One vector is turned by the same rotation once a step. Each row is the vector after some number of steps, and that number follows the row.
The counts run from 0 to 1359.
[-38 -15  48  -9  51  18   1 -25   6  23  36 -20  41 -39  30  23   1 -43
 -16 -50 -11  25  35  12 -11 -10  39   5 -59 -26 -30 -32]	1335
[ -2  -2  21 -22  -8  20  -6 -40  12   5 -73  54 -16  -1 -60   5  46  22
  19 -36 -15 -11  29  -1 -19 -17 -34 -20   9 -40  -4   5]	72
[ 43  12   0   1  11  -4 -38  48  -1 -74 -19  -2  32  33 -19  -3 -11 -38
  46  15 -15 -21  24  22 -22 -43 -44 -18  15 -28 -43 -12]	1282
[-46 -13 -36  24  82 -33 -11  -2  32 -27  21 -43 -10 -28  22  -3 -21  -2
  -4  -4  33  21   4 -60   9  10   4 -14 -23  27 -22 -23]	961
[-39 -29  -9  37  53 -53 -30   1   9  35  -4  23   9 -35 -27   3  15  10
 -10 -13   1 -39 -12 -81  -3   8 -10  24  19  20 -18 -49]	687
[ 33   4 -20 -20  53  -3  -5  38  21 -61 -21   2  20 -36   8 -21 -55  21
  21  33 -19  20   5  54  55  21  -4 -31   6 -36  13   3]	58
[ 29  16  16 -38 -22   9  35 -30  -3  -4  27 -27  -7  -1 -11  -9  31 -35
  25 -60 -68 -14  -9 -49  32  -9  15  41 -29 -29 -43 -18]	1027
[-27 -20  -5  17 -45   6  29 -50  30 -31  14  -1 -38  51 -30  35  -1  55
   8  41 -15 -45  16 -14 -10  35  45   0 -28 -34  26 -19]	1357
[-50 -43  17   2   5 -11  31 -35  15 -54  31  -3  19  -6  14  49  -5  20
  -1 -16   2  14  63  43 -18  17  22 -39 -37 -15  25  37]	396
[ -2 -15  20   1 -31  11  -7 -35  11   7 -15  17  23 -29 -17  24  10  65
   1  -1 -53 -42  22  50  27  13 -12  37  63  -3  -5  -1]	1069
[-47 -29  -6  41 -27 -16   8 -55  -5  14 -34 -28  -5  15 -23 -36 -12 -16
 -28  32 -16 -48  22  -7 -16   1  23  73  45   7   3  -2]	130
[ 30   3  17 -32 -33 -17  -4  10  18 -36 -10  -7  64  -8 -42  55   2  -1
  43 -40   2  11  51  11  20 -34 -27 -26 -11 -40 -61  -5]	157
[ -4 -18  15 -28  54  61  30  19   1  15 -30  38  47 -23  47   0  36 -18
   0   4 -37  -2  -2  31 -52  15  14  24  11  -2 -47 -22]	851
[  3  13  54   8  28  13  -6 -42  16 -59  51  -4   7   5  17  32  20  -9
  -4 -28 -43   6  45  35   8 -12  17   1 -68 -39   7 -28]	1152
[ -8 -31 -27  10   1  52  36   3   0  19 -56   7 -15  11 -49  18   4 -28
 -28 -26 -79  26  12   6   6 -17 -33 -28  29  23  -1   0]	381
[-13   0 -15  -5   5  47  57 -22  17 -23   2 -31 -55  48  -2 -23   8   2
  41  26 -74   7   3  10  24  -4   8  26  -3  -9  24  44]	749
[-42 -11 -53 -26  -1   4   9  27   8   1 -19   8  17 -79   7  -7 -11 -52
 -29 -37 -18  -4   6  12   4   1 -30 -69  16  35  -3 -14]	950
[-18 -12  17  18   1 -33  -7   8  -9 -14  40   4  41 -39 -37  64 -12 -27
  -5 -63 -49 -33  39  19  -1   0   0 -47 -36 -17  25 -15]	1337
[  4  15  13   2  16 -28 -51 -16  16 -17   7 -28  25 -17 -36 -23 -12 -69
  44 -46  12  -5  35 -17  -1 -61 -23 -17 -22 -29 -42  -6]	250
[-26 -41 -27 -15 -35  24  25 -21  21   1 -40 -49  44   1  17 -46 -25 -25
 -28  54  19  12  22  33   3  12  31  32   9  12 -46   0]	612
[ 10   1  19  38  22 -21 -46   3   3  -6   0  19 -21   6 -27   6  11  11
   6   1 -41 -71 -15 -70  -9  -6 -21  44  13 -23 -14 -65]	504
[-41 -60  62  13  50 -12   2 -40  20  32  -5  30  27 -51  15  16  16  29
 -10 -22 -12  -7  17   1 -31  21  35  37  -1 -20 -16  -6]	119
[-26  10 -36 -39 -22  40  88   4  19 -11  14 -44  -1  -4  29  37  -6  11
  14  20 -33   8 -13 -21  19  58  21  11  -2  -6 -37   1]	751
[-26 -25  11  -6 -12 -19  -2 -17  40   6  10  -8  27 -27  -5  36  43  12
 -17  -8   0  25  27 -59  46 -10 -33  36   3   6 -72 -69]	592
[ 22 -45 -20  22  13  18 -13   1  23 -26 -49 -12 -26   2 -42 -50 -66 -39
 -13 -15 -41  16   2  18  -2 -26  34 -37 -14 -10  32  25]	998
[  0 -26 -17  -2   7 -43   7   9   0  -9  -9  15 -59  -5 -51 -39  19 -33
  20 -29 -29 -33  -7 -57  57  -2 -17  -8  -8 -14  71  22]	171
[-21 -45   9  39 -12 -45 -36  14  17  -5   5 -12 -11   6 -44 -10  21 -24
  24  -3 -25 -74  15 -58  -8 -34 -33  20  20  14  -9 -13]	1167
[ 12 -12  10 -32  26  27  17 -24  12  25 -22  32 -14 -39 -33 -15  13  65
  24 -20 -56   9 -15  15  57   8 -17  11  31 -37  22  17]	1114
[-37 -49  32 -34 -10 -35  23  -5  20  18 -16  -4 -21 -32  -4 -21  31 -49
 -14 -13  48  12   7 -85  30  15  -2 -10 -10 -30   1  18]	169
[-25  29  -4 -13 -31   1  13 -24  17  -7  31 -63  39   7  34 -28  -5 -13
  35  56   1 -42  18  17  42   9  14  68   6 -19 -32 -33]	797
[ -4  -9 -25  -3  37 -18  -4  21  21 -28   7  36  34 -37 -26  39  27  15
 -12 -43 -25  17   3 -37  42   6 -20 -14 -33  17 -37 -66]	113
[-36  19 -24  33  10  41  49 -25 -19 -13 -45 -35 -41  41 -11  13 -28 -44
 -42  15 -42  -8  32  -3 -32   6  -5  -4  45   4  21  21]	1137
[-22 -11  19  23  64  15   0  33 -22  35 -26 -10 -16 -15  12  -8 -10 -68
  -6  -5 -68 -21 -15 -20 -21 -17 -29  10  56  -1  10  -9]	379
[-12 -50  44  12 -48 -18  -1 -52  -4  -5  11  20  15   7 -42  30  31 -23
 -40 -55 -24 -26  36  -7  -4   1  32  15 -44  -9  14 -12]	121
[ 27   4  22 -28  -1 -20  28 -18 -11 -20  11  24  33  23 -46  14  44  21
  50 -25 -47   0  35  20  57  -9 -10  68 -34 -35  -4   5]	545
[-26  18  51 -23  14  68 -16 -24  40  50  -8 -17   4  -1   8   0 -10 -30
   4  19  -5  20   0  -2   5 -15  21  -6 -17 -64 -42 -53]	807
[-18  -1  35 -30 -38   9   9 -58  11  26  10   0 -34  -3 -40 -12  46 -48
  17 -54 -25   1  26 -50  36 -27  -4 -26 -33 -53  14   0]	76
[-12  -9  19   6  53  -6 -24  30   7 -32 -11  18  23 -61  31  31   5   2
 -10 -17 -20   4  31  25   4  -1 -60 -36  73 -10  -4 -22]	676
[-12  -3  66 -31  36  22   7  31  23  18  -2  -1  14   7  15  10  10 -41
   1  48  20  34  11  -8  32  -5  -2   2 -30 -69 -21 -51]	717
